In the rows, zero is written as 128.
Rotation paths and how fast each direction turns (degrees a step):
Each turn is a multiple of 5 degrees from 10 to 175, or 0.
Each row of a path follows its step; steps can be skipped.

step 0: [127 129 122 121 131 128 131 132 123 115 130 126 126 125 128 139 127 127
 123 122 124 123 129 122 129 130 126 127 134 125 129 136 121 127 118 113
 131 126 113 131 129 133 135 123 121 125 124 130 130 126 125 123 132 132
 137 123 126 135 132 127 133 124 129 126 141]
step 2: [126 136 125 131 132 124 128 123 126 133 124 124 128 133 129 134 129 128
 134 138 135 122 138 125 135 125 127 133 139 125 131 120 125 128 127 122
 122 118 133 133 119 130 135 124 133 130 132 129 131 130 126 125 116 138
 120 122 140 130 132 130 131 129 124 139 124]
step 4: [127 128 131 132 115 131 133 129 128 127 134 124 123 125 126 121 126 137
 135 134 136 123 119 124 128 130 112 135 122 134 131 132 124 138 124 129
 126 125 124 131 130 132 125 137 115 140 132 125 121 124 124 131 127 125
 128 127 127 129 133 132 129 131 129 135 124]
step 5: [128 138 118 132 129 127 126 130 130 121 131 126 125 131 123 127 113 122
 126 134 137 124 131 129 131 122 133 119 132 122 132 133 124 124 124 122
 124 123 137 124 128 124 130 115 132 133 123 135 135 127 125 127 131 120
 127 123 132 124 135 132 138 128 127 120 126]
step 12: [130 120 117 129 132 124 136 132 116 134 138 132 123 128 136 126 123 131
 129 130 137 127 130 126 122 132 119 128 124 125 127 123 125 137 132 127
 129 124 128 127 126 117 122 138 128 138 127 129 132 121 137 128 135 129
 133 121 127 133 133 128 129 123 125 115 126]
step 14: [129 127 126 128 131 121 128 135 129 119 134 133 128 125 119 134 122 135
 131 133 118 118 134 130 120 128 123 125 127 125 130 119 130 119 136 134
 125 137 127 135 129 131 139 128 129 127 123 126 124 126 137 115 125 127
 129 130 123 131 129 127 115 132 135 133 124]
step 17: [138 125 131 128 130 128 135 134 131 123 126 122 120 128 125 132 127 137
 134 140 128 126 135 126 113 130 125 132 134 135 134 123 122 125 123 122
 128 122 129 128 127 132 133 127 120 141 136 124 123 125 130 124 128 126
 125 131 114 127 122 122 128 120 127 123 131]
step 19: [123 132 129 127 132 133 125 128 120 121 137 119 139 125 122 128 133 131
 125 124 124 124 133 123 139 134 128 133 131 122 126 122 123 117 129 126
 132 126 133 140 123 130 128 133 124 141 122 133 127 132 128 128 133 134
 135 119 121 128 136 128 130 134 129 126 121]
step 22: [125 139 128 126 120 130 135 136 130 115 130 139 134 131 120 127 120 133
 134 123 131 131 131 125 127 133 124 127 123 121 127 127 127 123 120 125
 129 129 135 133 130 136 134 128 117 129 136 121 128 126 124 134 131 128
 129 131 120 133 130 131 130 140 134 124 120]
step 25: [130 117 125 124 127 124 128 126 120 121 131 131 124 140 121 132 122 125
 128 131 127 122 124 125 126 135 117 137 129 123 129 125 131 129 120 122
 117 127 125 125 130 123 131 136 127 127 136 120 131 125 127 131 138 132
 134 130 123 140 121 117 131 130 129 131 127]
Speeds:
[128 128 128 129 128 128 131 128 129 130 128 127 129 127 128 131 127 128
 126 128 128 130 128 129 128 129 130 127 128 126 130 126 127 127 127 130
 129 127 131 131 128 127 128 128 126 129 128 126 129 129 128 128 130 125
 130 129 125 129 128 130 127 126 126 126 129]
155
[127 128 128 126 132 129 129 126 127 128 127 130 129 127 128 130 127 128
 129 129 129 131 128 128 128 126 126 130 128 126 127 130 131 129 131 126
 129 129 130 129 128 128 129 128 128 126 130 129 130 126 128 128 132 129
 129 126 129 129 129 129 129 128 127 127 127]
115
[127 127 127 129 128 124 127 126 124 128 128 124 127 129 128 127 128 129
 127 129 126 128 128 126 128 130 126 129 129 127 127 128 130 128 127 131
 130 126 128 128 129 129 127 128 128 127 130 127 130 126 128 127 128 129
 129 128 127 127 130 129 126 127 128 130 129]
170
[126 128 130 128 126 128 128 131 130 127 130 128 130 128 127 129 128 126
 128 129 127 127 126 128 127 127 127 130 127 128 129 129 127 127 126 127
 130 130 126 129 130 124 128 128 128 127 129 126 129 126 125 129 128 129
 129 127 130 128 128 128 125 127 131 128 129]
100
[129 129 125 128 129 128 128 129 130 128 127 127 128 128 128 126 127 127
 130 128 129 128 126 125 130 126 129 130 129 129 127 129 127 127 128 130
 130 128 127 128 127 127 128 127 129 127 125 126 130 129 128 129 129 128
 125 126 130 130 127 130 128 126 126 129 130]
135

step 0: [128 131 117 138 127 127 131 135 137 134 132 127 129 125 127 131 132 131
 122 131 115 123 131 136 126 126 135 128 140 137 126 131 130 127 139 125
 122 134 132 133 140 128 131 131 127 131 126 118 121 129 128 127 119 132
 125 127 127 122 119 127 130 132 140 136 124]
step 4: [123 134 133 134 139 138 129 128 125 131 131 130 127 121 133 139 140 131
 134 129 126 132 126 127 127 126 122 129 128 131 118 135 129 134 125 124
 130 127 121 121 131 124 125 130 130 124 123 123 117 137 124 136 122 130
 127 135 123 133 125 119 121 126 118 132 142]
step 6: [124 133 128 118 133 128 131 132 128 133 143 117 125 126 128 128 130 130
 115 130 121 128 123 125 119 132 124 132 136 135 127 132 128 128 131 134
 118 136 127 132 140 130 127 132 131 136 130 121 112 128 129 131 127 126
 127 126 130 132 127 116 125 134 128 131 125]
step 7: [132 136 123 124 138 138 136 129 129 136 133 128 130 126 136 125 132 129
 137 133 118 128 139 123 125 127 122 140 130 129 131 125 138 136 131 125
 127 130 116 122 128 128 121 117 137 130 129 123 131 128 125 122 122 131
 128 132 126 124 125 120 126 124 131 120 131]
step 15: [127 134 130 127 134 128 138 126 127 128 147 125 129 131 132 126 133 129
 121 136 116 126 129 124 123 133 128 146 129 133 128 130 126 131 137 127
 126 122 127 126 128 126 126 137 137 131 137 121 122 126 122 123 117 127
 125 126 126 128 124 125 121 131 135 127 123]
step 17: [139 130 123 127 134 132 130 131 148 136 126 127 132 117 134 136 132 126
 125 130 125 125 130 129 134 129 123 125 129 131 127 130 130 130 131 125
 113 125 120 131 129 120 128 131 130 138 132 127 129 122 130 125 111 126
 117 134 127 131 128 126 128 123 133 131 129]
step 18: [123 140 116 130 130 120 138 137 131 128 135 125 136 119 121 125 136 131
 127 127 118 132 130 124 126 134 124 126 129 138 135 130 126 123 131 131
 133 123 136 126 127 126 122 126 133 129 123 116 127 133 129 136 119 137
 120 127 128 127 126 137 124 132 132 128 125]
step 19: [123 123 113 129 144 140 135 139 132 139 128 134 129 127 136 125 129 131
 131 125 125 129 124 140 128 120 129 126 124 127 120 135 128 119 133 132
 126 131 134 126 128 124 132 123 134 130 120 131 120 131 125 127 126 133
 125 127 127 134 127 120 121 128 127 124 134]
step 24: [121 135 125 124 129 133 136 130 126 139 142 119 132 129 126 123 125 121
 130 133 122 129 122 125 127 131 120 135 131 131 131 133 129 125 135 123
 128 138 134 123 126 131 127 126 141 135 127 124 129 122 117 133 121 130
 122 131 125 125 131 130 119 132 138 124 122]
step 25: [132 134 120 119 133 128 138 130 129 136 130 138 131 127 136 136 138 128
 126 129 127 125 131 137 124 125 129 129 126 130 123 125 137 128 134 126
 122 129 119 133 127 128 129 129 138 130 125 119 116 127 123 123 122 123
 121 129 122 129 125 124 133 134 135 123 142]
Speeds:
[128 128 128 128 128 130 127 130 126 127 130 129 128 128 127 127 129 128
 129 130 126 128 129 126 129 129 127 130 129 127 128 127 129 130 127 128
 129 130 128 129 132 128 129 130 126 126 128 130 126 127 130 125 130 129
 128 128 130 129 130 127 128 127 128 127 127]
45
[124 129 129 129 129 127 128 130 127 128 129 129 129 128 130 129 131 129
 128 129 128 129 128 125 127 127 127 128 128 127 128 128 126 129 126 128
 130 129 129 125 128 127 126 126 128 128 129 129 130 130 126 127 127 126
 128 126 127 126 128 130 127 125 128 126 126]
130
[129 128 128 126 128 126 127 128 131 127 129 127 129 127 127 130 127 130
 127 127 127 128 129 130 127 128 130 128 130 128 128 130 127 131 129 129
 126 129 129 128 130 126 127 130 128 127 126 130 128 127 127 128 129 126
 128 127 127 129 128 129 131 126 128 129 125]
125
[127 129 128 128 127 128 127 129 129 129 127 128 127 129 128 126 127 126
 126 127 129 129 126 129 128 127 127 126 129 126 128 129 128 127 129 128
 125 130 129 129 130 128 127 127 124 129 129 129 125 128 125 127 129 127
 127 128 125 128 129 129 126 128 129 127 128]
135
[128 129 126 125 127 129 128 127 128 128 127 126 127 126 130 126 128 129
 132 129 128 131 129 129 128 129 128 127 129 129 130 130 126 128 126 128
 125 128 128 128 128 128 127 126 125 130 130 127 129 128 132 127 128 127
 128 127 128 129 128 129 129 128 127 128 127]
70
[129 125 127 128 129 126 130 130 125 128 131 127 127 128 127 130 129 129
 127 127 131 128 128 129 127 129 128 130 129 127 128 129 128 127 130 129
 128 128 129 130 127 126 128 128 127 129 130 126 128 129 129 128 130 128
 127 127 125 128 130 130 128 130 129 129 128]
115
